Some points:
[ 85  23  31 -27 -32 -24 -11  34 -35  21  28 -33 -39  17  45  -2 -25  -6
 -39 -40 -16   6 -25   0 -37   1 -38  10 -31 -62 -14  -7 -17]
[  5  63   0  54  -1  -2 -16 -46   7   5  23  53 -39 -59 -25  -8  -9  -6
  29 -74   4  20 -18  -7  -9 -47 -11  10  19  23  -8 -62 -25]
[-30 -10  24  49   6  17  -3  18  36  -8  23  53 -10  -1 -17 -37  69  -2
 -42   7 -28  14 -14 -30 -29  30 -11 -10 -35  22 -25   2  30]
[ -3 -28  21  21 -29  23  31 -30   5  -4  33 -31 -14  22  23 -12  51  19
  42 -50  28 -36 -14  11  35  84 -13   4  22  22 -33  35 -13]
[ 18  16 -23 -39   5  -8   0  21  10 -12  46   5 -59   7  -7 -19 -14  51
  17  40  17 -55  24 -25   9   2   7  -4  43 -18 -37 -20 -14]
[-22  36  -7  -6  11  -6  35  29 -76  26  17 -39  30  -5 -53 -16 -34 -28
  47 -36 -11 -18  37 -37   3 -27 -20 -22  13  27 -21  -2  69]
[   0    2   33  -11  -70  -10   -1   20   -2  -24   -5   10  -12   -6
  -20   26   22 -127  -23   11  -24  -62    2   26  -36  -10  -36   36
   16   27   45   11  -14]
[  -9   -5  -16   15  -21   11  -17   21  -22  -27 -111  -14  -10   -7
  -13  -36   39    8   15  -26    9   -5  -13   16    7   43    4    2
   -3   13  -15   -1   -7]
[ -25   -5  -41   20   -2 -127    2  -27   -8    1   -9   -6   18  -31
    0    0   37   22   30   37  -28   34  -23   10   -1    9  -13   10
   13    2    7    9    3]
[ -25  -19   84   15   44  -20   31   27  -39   24   54   -9  -19  -11
   -3  -54  -15    7 -127   12  -17   14  -12   50  -19   21   -2   12
   -2   -1   15    3   38]
[-14 -18 -13 -38 -24  35 -11  -9  39   4 -16  44  -2  -7  52 -20  12  68
  44  13  10  -5 -73  16 -23 -19   9  25 -35 -21  18 -37  25]
[ 21 -49  -1 -16 -20  15 -51  -1 -11 -12  33 -24 127   2 -39  -8  13 -23
 -40  -6  28  -3  -9  19 -28  15 -21  -2 -15  15 -33 -28   1]
[ 19  33 -21   8  16  -4 -46  12  -7  -2 -18   6 -22  -4  -5  17   6  16
 -28   1 -26  -2 -20  13 -27 -21 -50  34   8  21  -6 -23   7]
[ 38  -1  24  47 -11  24   6 -38 -57  23 -23 -29  18  -2  14 -20  -4  -2
  26  -6  14 -26  -3 -84 -15   0 -14 -34   1 -78  43 -17  14]
[-20 -37   7 -24 -13   2 -60 -28 -38  16   3  49 -40  63 -64 -77 -28 -14
  56 -28  -4 -20 -41  17  36 -46 -27 -50 -32  32   9  31 -33]
[ 14  10 -31  18 -14   8  -9  -3   7   7   7  61  24 -56 -17  -6  -9   2
 -40 -24   6   7  45 -47  30 -17  28 -25  29   7  49   6  -5]
[-37  85   1 -31 -26 -13 -51 -15 -34   8  14   9 -25  -7 -24  -8   0  -7
   2 -21 -12 -24  -9 -30  12 127  36  25  16  10  24   2  24]
[ 16 -16   8  64   9 -14  40  31   8 -28  -6  -7   1  51  14  11   3  -6
  -9   0  66   0 -13  15  19   0  22  68  13  13 -29 -88  12]
[ -2  10   2   2  46  -9 -28   0  24  -8   1 -13 -30  22  62 -37  15 -51
  25  46   6 -11   1  16   0  14 -27  -2  27  24  28  -5  22]
[ -8 123  -3  11  20  21   6 -43   8 -19 -25 -11  -1 -16  12 -20 -49 -20
 -34  18  31  57  -1  36 -16  69  17 -10 -28  -3 -43  27 -28]
[ 34 -12  22 -35  21  34  20 -22   5   9 -44  50  28 -28  -1  14  14  29
 -17 -63 -29   4  11  22 -26   0  66  25  26  21  56 -32  51]
[-50  -2  37 -28  18  -5   8   2   4  -2  -8  23 -14  26   3  -5  -5   4
 -33   8  27 -21 -59 -29 -41 -50  18  45  37 -12 -29  44 -11]
[  -1   19   16    8  -22   37  -47   23   20   14    3   15   16   -5
   84   11   41   17  -22    2    8   33   45  -71   33  -19 -106   39
   56  -13    3   33   34]
[ 24  13 -31 -75 -11   1  25  19 -25 -56  65 -13 -11  -3  -2  24  16   3
   8  -9  24  25 -48   6 -43 -20  30 -23 -13  10  29  39  58]
[-18 -25 -72  33 -10  15  51   8  41 -13  13 -23  24  11  14  22 -31  20
   0 -31 -28 -16 -67   4 -49  10 -41 -35  65  45   9  36   4]
[-127  -24   28   -1  -26   21   12  -27  -17  -10    1   -7  -22   15
    3   73  -33   -3  -12  -12   -6   22   41  -28  -62  -23    6    7
   -2    4  -38  -48   23]
[-31  -6 -20   9 -17  16  12  16 -12  19 -11  -4   9 -14 -44 -72 -17  46
  32  -1  47  19   8 102 -20 -30  -8  37   2 -47   4  45  49]
[ -7  33  72  28 -69  37  62 -33   9  -7   2  -8  30  18  -6  28   8   8
  19  53 -28  18 -36  70 105 -29 -12 -30   1   6  16   9 -12]
[ 55   4   5 -19 -34   0 -13  11 127   1  14  30 -28  17 -90  34 -32   1
  25  29  -9   7  40  37   1  27 -10 -20  -9 -21 -26  -9  63]
[ -7  15  -8 -16  68  11  -5  48 -66  53   3 104  34 -13  -4  76  12 -21
  47  47  -5  -9 -29  39  71  -1  -3  -3   6 -12 -37  21 -10]
[ 13 -21  31  -7  28  30 -21   1  24  -7 -18  -6 -18 -23 -21  -7  59 -34
 -28  42  -8  17 -17  17 -46 -44  16 -83  49  -4 -20  -5 -25]
[-26  19 -15  -4  14   8   7 -53 -17  29  58 -20 -13 -15 -19 -54  77  18
  18  15   4 -26  44  24 -18 -29  29 -27   3 -26   0 -30 -53]
[ 33 -39 -10  52  57   1  -4  23  -6  16   2   1 -11  33  -4  -8  28  22
   3 -66 -12  40  59  -6  17  20   5   6  -4  38 -10  11   2]
[ 35 -20 -31 -27 -18  27 -22 -34 -47   8 -52 -19   9  19 -28  19  22  22
  -6  69 -35  -6   7 -40 -30  24  43  28  36  12 -27  44  13]
[  -3   16   -7    2   48    9   17   -3  -26 -127   -6    2    2  -10
   -7    6    5   12  -10   -1  -18  -26   20  -13   43  -18   -9    8
   -6  -43    1    8   -1]
[-34 -49 -42  15  -2   8  -5  24  -6  19   4  12  10 -52  27   1  -6 -18
  24   9 -13 -25  19  -5  15  17  21  47 -40 -53 -20   0 -30]
[ 35  -2 -60 -49   5   7   7 -81 -37   5  -7   7 -11  11   7  23  -4 -36
 -20   0  73  34  33  22  16 -13 -37  27  28  46  -7 -12 -15]
[  27   26    0    1   30   41   57   45   -1   17   -2   18   19   -4
  -24   16   -6    5   58  -16  -11   14   10   -9  -57   18  -11   31
   -6  -27    8   27 -104]
[ 10  79 -36  29 -17  28 -14  32 -33  20  -8 -50  13   6  61  44  49  22
  26   1 -18   5   4  26  -6 -26  16 -49 -47  15  -6  -4  77]
[ 30 -46  19 -10 -18  19   7 -20 -56  13  39  -2 -37  -9  15  52 -11  43
 -61  12 -31 -42  28  71  20  27   3  17 -10   4  33 -25 -27]
[ 45  31   4 103 -26 -37  21  13 -12  17 -14  44  11  31 -13  -1 -16   6
 -24  39  11 -24   3 -42 -44 -11  30 -14  -3 -38 -11  -2  -9]
[ 16 -16  -3 -11 -47   0 -11  38 -38 -25  31  27 -53  30   4  -6   7 -11
 -31  16  16  60  40 -67  19 -21  50   7 -42  31 -45  -3 -38]
[  3 -29  78  -5  17 -16 -23  46   5 -32  24 -43  12 -20   3  28  -7  -9
  42 -28 -10  21 -11 -43  20  24   9 -25   4  19   3  -4  -6]
[-23 -16 -45  -2 -22  16 -11  37  -5   2 -30 -27  -5  11   3 -37 -45  26
 -39  20 -59  51  12   3  42  -5   0 -14  23   0  22 -16 -66]
[-14  -7 -49  37   9  -4 -24  18 -16 -11  -8  19   4   7   7 -17 -28 -11
  -6  15   7 -22   4  53  22  -9  -2 -37  13 -20  15 -32  38]
[ 21  -5 -16 -10  11   2 120   4  -2  18  -2  44   8   3  35 -16 -22  10
  18  43  -3 -15 -11 -36 -24  28 -19 -24 -37  75   7 -12 -14]
[ 43  -8  45 -16   5 -27  -7  17  14   3  -4 -13   2 -20  55  -7 -41 -19
  14 -37  -5   5   6  39  -3  -6  40 -37  37   7 -46  -3  -9]
[-10 -31  22  29   3 -13  -8  11  10  -5 -12 -17 -36 -49   8  15  -2 -21
  37  13  62  -8  46  25 -29 -35  29  12 -58  31  65  68 -15]
[-13 -25 -10   8  30  12  -9 -21   8  10  12   0  -1  68 -17  28   5 -19
  16  33   7  56  -2 -19 -22  59 -20 -22 -11 -51  89 -18   5]
[  8   8 -55   5  25  16  43 -55  73  23  52 -37  14  -9   1 -27  19 -51
 -43  -1 -12 -32  -7 -46  36 -19   8  39 -40   1 -25   3   4]
[  9 -10  43  10  26 -24 -57 -52   6  -6   0 -34  10 -20 -25  53 -20 102
 -17  -6  12 -35  15  -9 -12 -13 -45 -14 -63  32  -2  17 -38]
[-18   3   4 -14  11 -38  -2 -39  28  12 -14  43  32  99  49  -9 -21 -17
  -3 -48 -33 -43  88  44  -1 -33  34  -2 -24 -25 -15  63  13]
[ -4 -58  -6 -18  -8 -11  31 -51  14 -11  23   5  -8 -21  15  30   6 -30
  34 -46 -29  65 -32   7  -1  19 -10  -1  12 -68 -23   4 -12]
[  4 -49   5 -12 -30  -5  10  -9  14   2 -28  28   6 -76  32 -35 -58  -4
   5  30  20 -13  11 -43  40  29 -10 -28 -10   4 -17  18  49]
[ 30 -32  -1  -2  33 -18  -3 -46 -11  32 -68 -23 -23  10  -7  29  -8 -12
 -17 -17   7  -4 -79 -30  32 -15  27   1  -1  -5  -2  -1  33]
[-32  47  39 -81 -24 -50  28  25  48   1 -27  13  56  38 -10   4  29  31
 -25 -14  39   5   9 -33  58 -14  -9 -35  10 -11  44 -13 -33]
[-17   5  -8   1  -7   9 -94   6  24  -7   4 -14  50   4  66  -2 -39  -6
  49  50   7 -19   7  -6 -37  11  35 -10  15  16  -4 -40 -50]
[-22 -11 -21  -6  14   0  28  59  22  39 -24 -79 -53 -19 -40  40  20   2
 -20   7  32 -27  36   6   7  17 -11 -33  35 -27 -14   1 -24]
[ 23   3  35   2  11  18 -15   0  28  11  23 -68   9  -1 -43 -24 -26  -2
  53  38 -46  32   6 -20  25 -42  34 111  22  22  24  -1  13]
[ -6  13   9 -74  26  -2  28  21  22  18 -66 -15  -9 -10 -12 -46  -2 -18
   9 -13 -26 -11   4   2  -9 -15 -53   2 -64   0  -6 -56  -6]
[-21  -5 -47  16   4  -1 -47  28  52  14  11 -38  -6  -9 -11  27 -16  -4
 -57 -53  14   6 -82  -7  42 -18  28   0 -29  -9  26  37  -5]
There is one direction along which these points spread out most. Take the direction at right angles to it along which they spread out most. Go by this last direction. How many in every 100 of the points above lie lower along it than each point below? Answers are rounded to whole numbers. More than half of the points above lie lower than the first one.
[ 85  23  31 -27 -32 -24 -11  34 -35  21  28 -33 -39  17  45  -2 -25  -6
 -39 -40 -16   6 -25   0 -37   1 -38  10 -31 -62 -14  -7 -17] 90
[ 43  -8  45 -16   5 -27  -7  17  14   3  -4 -13   2 -20  55  -7 -41 -19
  14 -37  -5   5   6  39  -3  -6  40 -37  37   7 -46  -3  -9] 69
[-30 -10  24  49   6  17  -3  18  36  -8  23  53 -10  -1 -17 -37  69  -2
 -42   7 -28  14 -14 -30 -29  30 -11 -10 -35  22 -25   2  30] 74
[-26  19 -15  -4  14   8   7 -53 -17  29  58 -20 -13 -15 -19 -54  77  18
  18  15   4 -26  44  24 -18 -29  29 -27   3 -26   0 -30 -53] 52
[-50  -2  37 -28  18  -5   8   2   4  -2  -8  23 -14  26   3  -5  -5   4
 -33   8  27 -21 -59 -29 -41 -50  18  45  37 -12 -29  44 -11] 85
[ 38  -1  24  47 -11  24   6 -38 -57  23 -23 -29  18  -2  14 -20  -4  -2
  26  -6  14 -26  -3 -84 -15   0 -14 -34   1 -78  43 -17  14] 2
[ 23   3  35   2  11  18 -15   0  28  11  23 -68   9  -1 -43 -24 -26  -2
  53  38 -46  32   6 -20  25 -42  34 111  22  22  24  -1  13] 51
[ -25   -5  -41   20   -2 -127    2  -27   -8    1   -9   -6   18  -31
    0    0   37   22   30   37  -28   34  -23   10   -1    9  -13   10
   13    2    7    9    3] 26
[-18 -25 -72  33 -10  15  51   8  41 -13  13 -23  24  11  14  22 -31  20
   0 -31 -28 -16 -67   4 -49  10 -41 -35  65  45   9  36   4] 54
[ 55   4   5 -19 -34   0 -13  11 127   1  14  30 -28  17 -90  34 -32   1
  25  29  -9   7  40  37   1  27 -10 -20  -9 -21 -26  -9  63] 84
[ -6  13   9 -74  26  -2  28  21  22  18 -66 -15  -9 -10 -12 -46  -2 -18
   9 -13 -26 -11   4   2  -9 -15 -53   2 -64   0  -6 -56  -6] 61
[ -7  33  72  28 -69  37  62 -33   9  -7   2  -8  30  18  -6  28   8   8
  19  53 -28  18 -36  70 105 -29 -12 -30   1   6  16   9 -12] 82
[-23 -16 -45  -2 -22  16 -11  37  -5   2 -30 -27  -5  11   3 -37 -45  26
 -39  20 -59  51  12   3  42  -5   0 -14  23   0  22 -16 -66] 41
